Each named move below is a turn or a mirror, shown by a few rows before and after it. Which moves, in which order, take the first row of each later pair to the second? The first pair is answered.
J650 (before -> after):
[-10.2  24.2   0.8  24.1  36.1  -7.8 -32.1   1.0 -11.2   8.1  21.2  -2.4
  16.1 -12.6  14.3 -68.3  -1.1   3.5  17.7  10.3   9.8  -5.5  20.8   2.7
  19.3   6.7  40.9 -30.4   1.2  32.8 -11.4 -10.2 -22.9   1.2  -1.8  14.9
  -6.0  21.7  -0.9 -10.1   6.5  35.5 -14.7   1.4  49.9  10.8  11.2  31.1
 -30.5   4.5  44.9  19.5  -7.8  25.2 -10.1   7.9] -> [ -3.9  27.9   4.2   8.9  42.6  23.5 -27.6  -4.3  -2.5   5.4  16.9   8.4
   4.4 -16.9  10.7 -49.2   5.8 -11.3  23.6  -0.3  13.6  -2.6   3.9 -12.0
  23.2  10.2  36.3 -10.2   5.1  23.6 -28.1   3.6 -20.2   0.6   1.3  26.5
  -2.4  18.7 -14.6  -1.5   1.8  37.8 -22.2   2.7  41.4  -2.7  27.9  23.5
 -12.6  -2.9  58.2  22.1  -7.6  26.8  -2.4   3.0]
[-16.1  -6.4  24.5 -11.2 -30.4 -18.9   6.9   9.3   6.9  18.8   4.9 -22.7
   1.6 -22.6 -17.7 -40.3  17.3 -10.7  25.4  35.7  20.2   7.5 -13.5   8.7
  20.1 -37.1  19.4  36.3 -17.9  13.5   2.8 -17.9   6.0  -3.7  -8.0 -18.2
  -3.7 -20.5 -26.7   4.8 -19.8  -5.2 -26.3  -7.9  52.9  -8.7  -1.6  20.3
  10.1  20.9  -7.3  20.8  -1.8 -36.3 -30.3 -13.0] -> [-18.2 -10.9  28.5 -16.6 -22.7  -2.9  12.0   8.8  11.1  22.3   3.1 -13.7
 -14.3 -25.0 -23.0 -32.2  21.8 -16.4  30.3  33.4  26.1   8.4 -23.7   2.6
  25.1 -34.7  13.4  46.3 -10.9   6.7  -6.0  -8.2   7.6  -2.6  -5.6 -14.4
  -1.1 -17.2 -32.3  12.4 -22.9  -2.1 -36.9  -4.1  48.0 -14.4  15.8  12.7
  24.6  17.7   2.3  15.6  -2.4 -37.3 -28.1 -13.4]
[ -6.3  -0.4  -5.2  -6.3 -17.6   7.5  26.9  -5.0  -1.7   7.4  -0.4 -11.4
  -6.6   7.5 -16.5  13.0 -16.0   4.0  -7.2 -12.4   2.2  15.1  -0.9   0.9
 -10.4  -1.8 -18.7  -7.3 -10.4  -4.4  -0.2  -2.5  11.7 -18.9   2.0  -5.5
   5.6  11.7   4.6  -3.3   9.5 -17.6  10.3  -3.6  -0.9  11.6 -17.9  -8.5
 -10.9  -2.8 -19.9   2.1  10.0 -15.9  -2.9   0.0] -> [ -8.2  -5.0  -4.4  -5.5 -19.6  18.5  33.2  -4.9  -0.1   9.5  -4.5  -9.2
 -11.8  13.3 -22.4  20.4  -9.0  -0.2  -3.7 -15.9   1.1  17.3  -6.5   0.8
 -10.5   3.5 -20.0  -3.7 -10.6 -11.2  -1.4   7.1   8.8 -14.1   3.4  -7.5
  10.2  14.8   1.0  -1.4   5.1 -18.0   8.5  -5.1   1.1  10.6  -8.0 -10.0
  -2.9  -9.8 -10.9   1.4   6.5 -16.8   2.3   1.8]
J863 (before -> after):
[ 26.6 -18.1 -12.2  -9.6  14.7  43.1   4.6 -15.5   4.8  18.8   3.5 -36.3
 -12.0  27.7  -0.8  -9.9  -1.9  20.3 -18.4  19.5  13.2 -11.1  -4.7 -19.7
   2.9  10.5  -8.3  27.6  21.0  -0.3  -4.0  21.0 -10.4 -18.1  11.9  -1.8
  14.1   0.2  -3.1   0.4 -23.6 -23.3 -33.9 -13.1  30.2 -23.4  21.4   4.9
  13.9  -5.6 -22.0   4.8  18.2  13.1  -2.8 -12.0] -> [ 24.7 -19.0 -15.1 -11.3  17.6  38.5   5.3 -11.7   6.4  15.7   4.4 -40.2
  -4.8  31.6  -2.4  -5.6  -9.0  24.3 -19.7  17.1   9.2  -9.9  -8.1 -20.3
   4.5   8.5 -10.4  22.3  20.1   0.0  -2.4  18.4 -13.1 -18.2  11.9  -8.6
  12.0   3.5   1.8  -3.6 -24.3 -20.6 -27.8 -17.5  34.5 -23.5  14.9   5.9
   5.0  -6.0 -23.3   8.2  22.9  17.1  -4.6 -14.1]
[ 19.2  33.4 -28.5 -31.4   5.9   0.1  30.8  -7.1  -5.0   2.0  11.1   0.1
 -41.5 -22.5 -31.9  33.5 -23.2 -26.4 -29.2  12.5   6.0  41.6  17.4  -2.6
  -8.3  -6.0   7.3  37.9 -39.3   2.6  -7.8  -5.4 -70.7   1.0 -34.6  -3.9
  13.8  16.6  22.9  -4.9   6.6  18.0  21.4 -35.1  -3.5  18.1  40.6  26.2
 -14.2  -7.8 -40.7  -2.2 -27.9 -23.8   1.9  -1.6] -> [ 17.2  29.9 -30.2 -27.5   5.6 -19.8  39.1  -2.3  -7.6   3.4  20.2 -11.4
 -26.1 -11.4 -28.6  30.4 -29.0 -12.4 -28.9  12.9   6.0  32.9  22.3  -4.4
  -6.4  -5.3   5.3  30.6 -42.4   1.3   1.1 -17.1 -65.3  -8.4 -33.9 -14.9
  10.4  23.7  29.4  -8.3   6.1  12.5  27.1 -31.0  -2.6  22.9  25.9  30.3
 -23.5 -11.8 -50.4   0.8 -23.4 -28.8  -3.4  -1.7]
[ -7.1   3.2  13.5  29.5  -3.8 -20.9 -10.2   9.4 -20.3  -3.4  31.0  -4.2
  24.5 -10.8   7.0 -14.2   6.5  12.5  10.8 -19.5  -9.6  14.8   5.3   9.2
 -14.8  -6.3   5.1   1.8 -16.4   6.5  20.2 -16.5  24.2 -10.4  10.4 -12.8
 -11.9  -5.5  21.7   9.8   7.4   5.0  21.1  12.0  -4.0   8.9  -8.2  15.1
  -5.2  11.4 -10.7  19.7  -4.1  14.1   9.2   0.6] -> [ -3.7  13.3  27.2  14.4   3.0   6.6 -26.4   9.2 -19.9  -4.6  14.7  17.3
   8.8 -29.2   0.6  -7.9  20.1  -7.4  20.1 -15.9  -8.0  18.5  -1.2   8.7
 -19.8 -10.9   4.1  16.2  -7.1   5.2   7.0   4.4  19.9  10.0   7.3   9.8
   2.5 -12.2   8.1  16.1   3.4  14.1  13.1   0.4 -12.3   0.8  22.4   8.6
  16.2   7.6   8.1   7.0 -10.6  17.4  15.8   5.0]
[  2.1 -26.2  -4.7  26.9  40.7 -19.4  48.9  -9.9 -41.9 -10.4  27.6   9.5
 -22.5  17.0   7.1  19.7 -31.8  11.5  20.9  13.8 -13.8  -3.7  23.1 -19.2
 -33.3   4.3 -26.9  20.0  -5.5  15.9  30.4 -17.8 -26.5 -14.3  19.2 -20.8
 -27.9 -14.3 -36.6 -19.8  32.8  11.9  -4.2 -16.4  -1.7 -19.6   0.9   9.5
  25.0 -24.8   4.4 -13.9  18.1  13.9  18.0  -0.6] -> [  2.0 -29.4  -0.7  12.5  42.1 -11.6  45.2  -5.4 -37.2 -13.8  19.2  23.1
 -29.4   9.4   3.1  19.7 -24.9   3.7  21.2  15.1 -20.1  -0.3  23.3 -18.5
 -37.8   3.1 -20.7  26.7   1.2  17.8  25.7 -13.1 -30.3  -6.9  20.0 -10.2
 -24.2 -17.5 -38.8 -18.5  34.8  19.0 -11.2 -16.5  -6.8 -23.0  11.2   7.6
  36.2 -23.5   9.5 -11.7  10.3  14.0  20.6   0.9]
J137 (before -> after):
[-25.0  27.4  26.2  -3.8 -10.9   9.0 -12.6 -28.0   2.2  12.6  27.5 -39.3
   4.3  13.2 -46.2 -33.6 -10.6 -24.3 -12.3  -8.6   5.3  -7.3 -17.3   0.0
  -3.4 -47.1  -6.2 -58.2  -0.5  -6.6 -13.5  -1.6 -12.0  41.0  14.7   7.7
  14.3 -46.9  23.7 -15.6  -9.7 -17.2   5.6  34.0  35.1 -20.5 -26.7  25.0
  25.7 -12.3  21.9 -42.1 -12.9  -0.4 -51.7  33.8] -> [-33.8  26.8  24.1   7.7  -7.5   2.8 -10.8 -23.4   2.3   9.9  29.0 -38.0
  11.2  14.4 -41.9 -33.4 -24.3 -19.7 -16.2 -13.5  -2.1  -1.2  -7.4  -2.1
   0.1 -40.9  -3.2 -71.3  -3.8  -6.7  -8.7 -10.2  -9.4  35.2  13.3   8.0
  11.0 -39.7  35.2 -19.3 -10.8 -14.3  12.6  36.6  30.8 -20.2 -30.3  26.3
  15.8 -19.2  22.0 -36.0 -15.4   0.9 -48.8  35.4]
[ 12.3  -5.4   9.9 -20.0  24.1  41.7 -21.6   3.8 -10.0 -15.6 -19.0  20.0
 -15.3   0.2 -15.1  38.0   8.7 -45.3  -8.2  -9.7  26.1  19.0 -12.4  -1.1
  14.6  19.0 -19.4  23.5  12.7 -41.2 -26.1  25.2 -19.7  -9.4  18.1  -3.0
 -18.2 -34.9 -20.9  18.1  -9.6  -1.6  -0.8   6.1  -2.5   6.5   7.9 -10.3
  22.3   5.5  25.3  -7.4 -24.7   4.2   8.3  -1.0] -> [-12.2   3.1   8.6  10.7  28.6   2.9  -6.6  19.1  -7.1 -24.8  -7.7  31.2
   6.4  -1.6   9.2  37.3 -30.3 -25.6  -4.2 -22.1   2.7  23.8  14.0  -3.3
  16.5  41.0 -19.2 -13.4   0.6 -51.8 -11.5   5.0  -1.1 -33.3  11.2   3.7
 -22.5 -14.6   5.8   9.6 -14.7   4.4  20.3   5.0 -26.9   8.2 -22.7  12.5
  -2.6 -22.7  33.4  16.7 -17.7  12.1  18.7  13.4]
[-20.0  -1.9   4.1  36.6  25.2 -11.3 -10.8  -7.3  -1.7  14.4  10.8  17.3
  17.0  19.6  40.4 -29.1  -3.6  32.6   6.1   0.8 -35.5 -30.5  35.3 -19.0
  20.5 -37.1  34.2   8.3   1.7  12.1  20.1   7.2 -18.9  16.0  33.1  -8.5
 -19.3 -23.8  -1.9  -6.3  -3.5  24.1 -19.1  -7.4  -3.4 -20.1  14.2  17.6
 -29.8  -1.4   7.6   9.6  14.3  17.8 -27.1   1.9] -> [-10.6  -7.9   2.1  22.3  20.9   5.9 -16.1 -15.2   0.0  18.6   3.2   8.1
   1.7  24.2  24.0 -29.1  16.1  16.7   4.5   4.3 -23.0 -27.8  24.3 -19.8
  14.6 -46.9  34.0  27.5   9.9  10.8  11.0  17.2 -26.4  32.1  35.4 -14.2
 -19.6 -32.9 -13.3  -3.6  -2.6  22.2 -27.9  -7.0   9.4 -20.2  30.3   7.3
 -25.1  16.1   0.0  -3.5  15.2  11.0 -28.3   0.8]
J30 (before -> after):
[-16.6   0.6 -18.4  22.6  26.1 -34.5 -24.3  21.8 -14.4 -12.9  38.8   4.0
  29.1 -16.0  24.3  22.6 -19.9 -35.5  -0.4  22.8 -43.0  -4.0  29.6 -10.4
  -4.2  52.6 -22.0 -46.1 -20.8  -7.1  13.4  -6.8 -26.4 -58.1 -40.5  20.9
  22.5  11.0   5.3 -18.8   7.4  12.0  18.4 -45.0  -5.2 -12.1 -21.1  -8.7
 -20.0  10.6   9.3 -27.4  -4.8  17.1   2.4   2.6] -> [ -1.4   1.5 -13.7   7.8  38.2  25.5 -19.0  15.4   5.8 -12.7  28.7   8.6
  -5.1 -22.2  15.3  39.2   3.2 -63.5   8.4  15.6 -26.5 -12.7   0.5 -42.5
   8.3  47.2 -31.0 -13.6 -11.3 -25.7 -23.0  32.9 -40.5 -48.9 -18.1  21.3
  28.1   8.2 -23.1  -8.5  -6.7   5.9   1.9 -33.1  15.2 -27.0  24.2 -34.4
   7.5  -0.5  33.8 -19.0   8.7   8.7   1.6 -17.3]
[ -3.5  10.4  -9.7 -24.4 -34.0 -25.3  35.6 -32.5 -27.6   9.8 -11.1 -28.5
 -11.6  -0.5 -21.3   5.4 -23.7  24.3   9.7  -6.2 -21.4  12.7  37.2  10.6
 -17.3 -22.2   7.5  11.7  -0.5 -24.5   1.7 -11.3  11.2   6.6 -22.5   7.7
  24.4  23.0  36.7 -48.1 -11.8  -6.6  -7.4 -10.2 -46.6  -9.8 -16.5 -25.6
 -14.5   2.1 -22.5 -32.4  10.1 -30.7 -39.0  22.6] -> [ -4.2  26.7   2.5  14.0  10.1 -15.1  19.7 -27.1  -8.9 -11.9  -4.2  -9.5
  -7.7 -17.8  19.7 -18.8 -10.0  21.0  30.4 -14.0 -34.6  -0.9  37.9 -21.8
  18.0 -31.1  22.3  -9.6   9.5 -46.0 -38.4   1.6  12.9  11.2  -0.9  14.9
  12.5  31.1  26.8 -45.4 -28.7  21.1  -7.5  -1.4 -26.8 -33.2   2.3  -1.3
 -20.3 -24.9  36.4  11.0  22.2  -4.4 -49.4  14.5]
[-34.8  33.5  -9.7 -26.4 -33.7 -14.9   2.5  13.9 -31.0  15.8   4.1  12.4
 -22.9  -2.8 -36.9   3.5 -10.2 -11.2 -12.8 -25.0 -29.7  46.6  -1.0 -11.0
 -44.3 -12.0  30.9  10.9  -4.2  13.9  10.6  -1.1 -11.2  19.0  11.0  24.2
  34.0  10.5 -21.5   4.8  -3.0   5.9 -22.3  13.5 -29.9  -8.4  29.8  18.5
  20.9  -5.3 -32.4 -34.4   4.9  15.2 -30.2  -6.8] -> [-43.6  41.1  -0.5   3.3 -11.6 -33.2 -11.8  15.7 -29.9  -3.7  14.5  26.3
 -12.7 -12.1 -10.4 -18.9  -7.3  -7.1   1.1 -29.6 -42.4  36.9   8.9 -15.6
 -21.4 -11.2  43.4 -17.6 -12.1  15.2   2.1  -8.5  -2.2  18.4  18.4  31.3
  21.3  15.0 -16.1   8.3  -4.2  27.3 -11.1  13.1 -23.2 -12.8  25.1  35.6
   9.9 -21.4  -1.0  -4.2  13.7  31.1 -35.4  -0.4]
Pairs:
(two moves a pair)
[ -0.1 -11.9  20.6  20.0 -33.2  -9.0 -27.6 -10.9 -21.5  21.8 -13.0 -27.9
  29.3  20.8  10.6 -42.5  35.1  -7.3  19.9  42.9 -14.3 -17.1   6.9  14.2
   3.3   2.6   8.6  17.1  10.8  16.5 -37.7 -18.3  12.1   5.9  11.4  -4.6
 -13.7 -35.2   4.2 -17.5  50.4  14.2 -23.4 -27.6  14.0  25.0  -6.0  18.5
  -2.6  16.1  17.3  15.0 -18.3   8.2 -39.1  -8.1] -> [ -8.2  -6.8  25.3  38.5 -19.9 -24.6 -11.4  -3.7 -19.2  10.0 -11.6 -17.2
  31.3  14.7  29.7 -30.6   5.3  -0.6  25.8  26.6 -33.2 -15.7  22.9   2.5
   6.4  22.1   5.7 -12.5  -2.8  -1.1 -33.4 -27.1  28.3 -19.2   9.3   4.2
 -17.0  -9.8  26.4 -25.3  43.8  10.3  -9.0 -21.3  -4.2  21.8 -23.6  30.9
 -15.1 -14.5  34.2  39.9 -13.0  18.6 -30.6  -2.9]  J30, J137
[ 17.3   7.3  40.4  16.9  35.8  62.8  13.5 -39.4  24.6   7.2  -4.1   3.0
 -16.1  16.8  -3.3  14.6  32.7   4.7  19.5 -10.6   1.0 -27.6  -8.1 -74.2
  39.1  16.6  21.2   3.1  16.5 -16.0 -52.3  34.3  10.5  -8.2  52.5 -12.2
   0.2   9.8  -5.8 -10.8   0.0   9.3 -21.8  17.5  35.4 -28.2  27.8  10.5
  17.4 -33.4  22.4  40.7  14.3 -10.3  -5.6 -20.5] -> [ 26.6  -9.8  33.4  24.9   5.6  16.2  -0.7 -27.3   9.4  24.1   7.7 -38.6
  17.1  40.7 -17.7 -25.4  45.0  30.9   3.0  12.2  17.8 -43.6  -4.3 -39.5
  26.7 -15.6  37.0  12.7  17.4  27.1 -24.6  -1.2   0.0   9.7  34.7 -55.3
 -13.3 -15.1  -8.6  -9.7  24.5   7.0 -19.5  16.0  69.5   0.1 -11.5  13.4
  -4.1  22.9 -37.3  10.8   9.8 -11.4 -34.9 -24.1]  J650, J137
[  9.7 -29.4  -0.4   6.6  -2.6   4.9  27.6  11.8   6.1 -10.4   5.5 -34.4
  -9.3  13.7  -9.0   4.4   3.0  10.4 -23.3  -2.3  23.1 -17.1  -9.0  -5.0
   3.8 -15.5  -6.3  -3.7   4.3  -1.6 -15.2  -8.5  -2.9  -3.1   6.8 -14.1
 -15.4   5.2  -8.7 -10.6  -3.5 -16.1   0.3  10.7  35.9  -1.9  11.5 -14.3
 -15.1   8.1 -32.4   8.3   0.1 -14.7 -22.5 -18.3] -> [-11.4 -12.4   5.9  27.0   8.3  -8.3  23.4  12.7   4.5 -26.7   3.9  -8.9
   2.2  -7.0  14.0   9.1 -23.1   7.9 -13.5 -14.6  -3.8  -1.8  16.1 -10.1
   6.1  11.0  -1.5 -37.8  -0.6 -16.6  -9.7 -16.5  11.6 -13.7  -2.1  20.4
 -15.5  22.9  12.3 -19.5 -15.3  -0.8  10.4   9.0  -3.6  -9.8   9.4   9.9
 -20.4 -23.9   1.9  29.5  -0.1   3.4  -5.7  -0.8]  J863, J137
[-28.7   5.8 -19.3 -26.4  -9.2  12.2  45.8   2.5 -13.1   8.7   2.1   9.5
   1.8 -22.5   4.1  26.0 -46.8   0.0   2.3   1.8  -5.2  14.5  12.0   9.9
 -28.3  11.0 -17.4  12.3 -12.3 -25.0  17.4  -9.7  -6.8 -18.7  -9.8  14.1
  16.3  22.0  17.9  -5.5  -8.8  -3.2  21.7 -20.0 -38.6  11.1  17.5 -10.0
   3.2 -26.9  -7.5  -7.1   0.2 -12.1  38.1 -11.4] -> [-22.5  -8.3 -30.0 -20.2 -20.7   2.5  54.3   6.4  -5.4  19.9   5.9 -18.4
   3.4   2.6  -5.6  18.7 -40.5  17.4  -5.7  10.4   9.3   3.3   8.4   8.6
 -22.6  -2.8 -16.2  18.3 -13.5 -20.5  23.1 -16.3  -8.4 -17.6  -2.1 -15.6
  13.7  14.8  11.2  -7.8  -2.9 -19.4  24.0 -10.3 -12.8  21.1   1.6 -18.3
 -13.4  -7.8 -35.1  -9.4   2.3 -17.4  20.8 -22.4]  J137, J863
[-19.2  12.3   2.0  -5.0  -9.9  -3.3  -4.7  -1.3 -15.0 -12.5  -8.8  13.4
   0.6  -7.8 -19.9  21.3 -32.3   9.5   7.7  -4.6  -7.9  23.7  14.0  32.8
 -12.0  35.8 -11.4 -16.0 -13.4   3.4  20.2 -21.5  16.4 -12.3 -12.7  36.9
  19.9  13.5  17.5   7.4   9.0  -1.7   6.5  -4.2 -58.9  11.3  -4.1 -10.1
  -5.2   1.3   0.7 -27.8 -16.6   9.4  24.3  14.5] -> [-21.0  21.6  14.9  21.4  11.1 -13.1 -31.7   7.9  -5.4 -25.2   0.2  19.1
  21.9 -12.8  14.2  -6.5 -10.8   4.4  16.8   0.2 -16.7   7.8  23.2  26.7
   9.0  17.0  11.6 -27.1  -5.9  14.0   4.7 -17.8  15.7   4.2  -4.7  34.5
   8.8   2.2   9.3   7.5  19.9  16.9   3.4  -4.5 -42.6   8.8  -1.1   8.5
 -15.0   2.5  31.1 -15.9 -11.8  18.3   6.4  17.1]  J137, J30
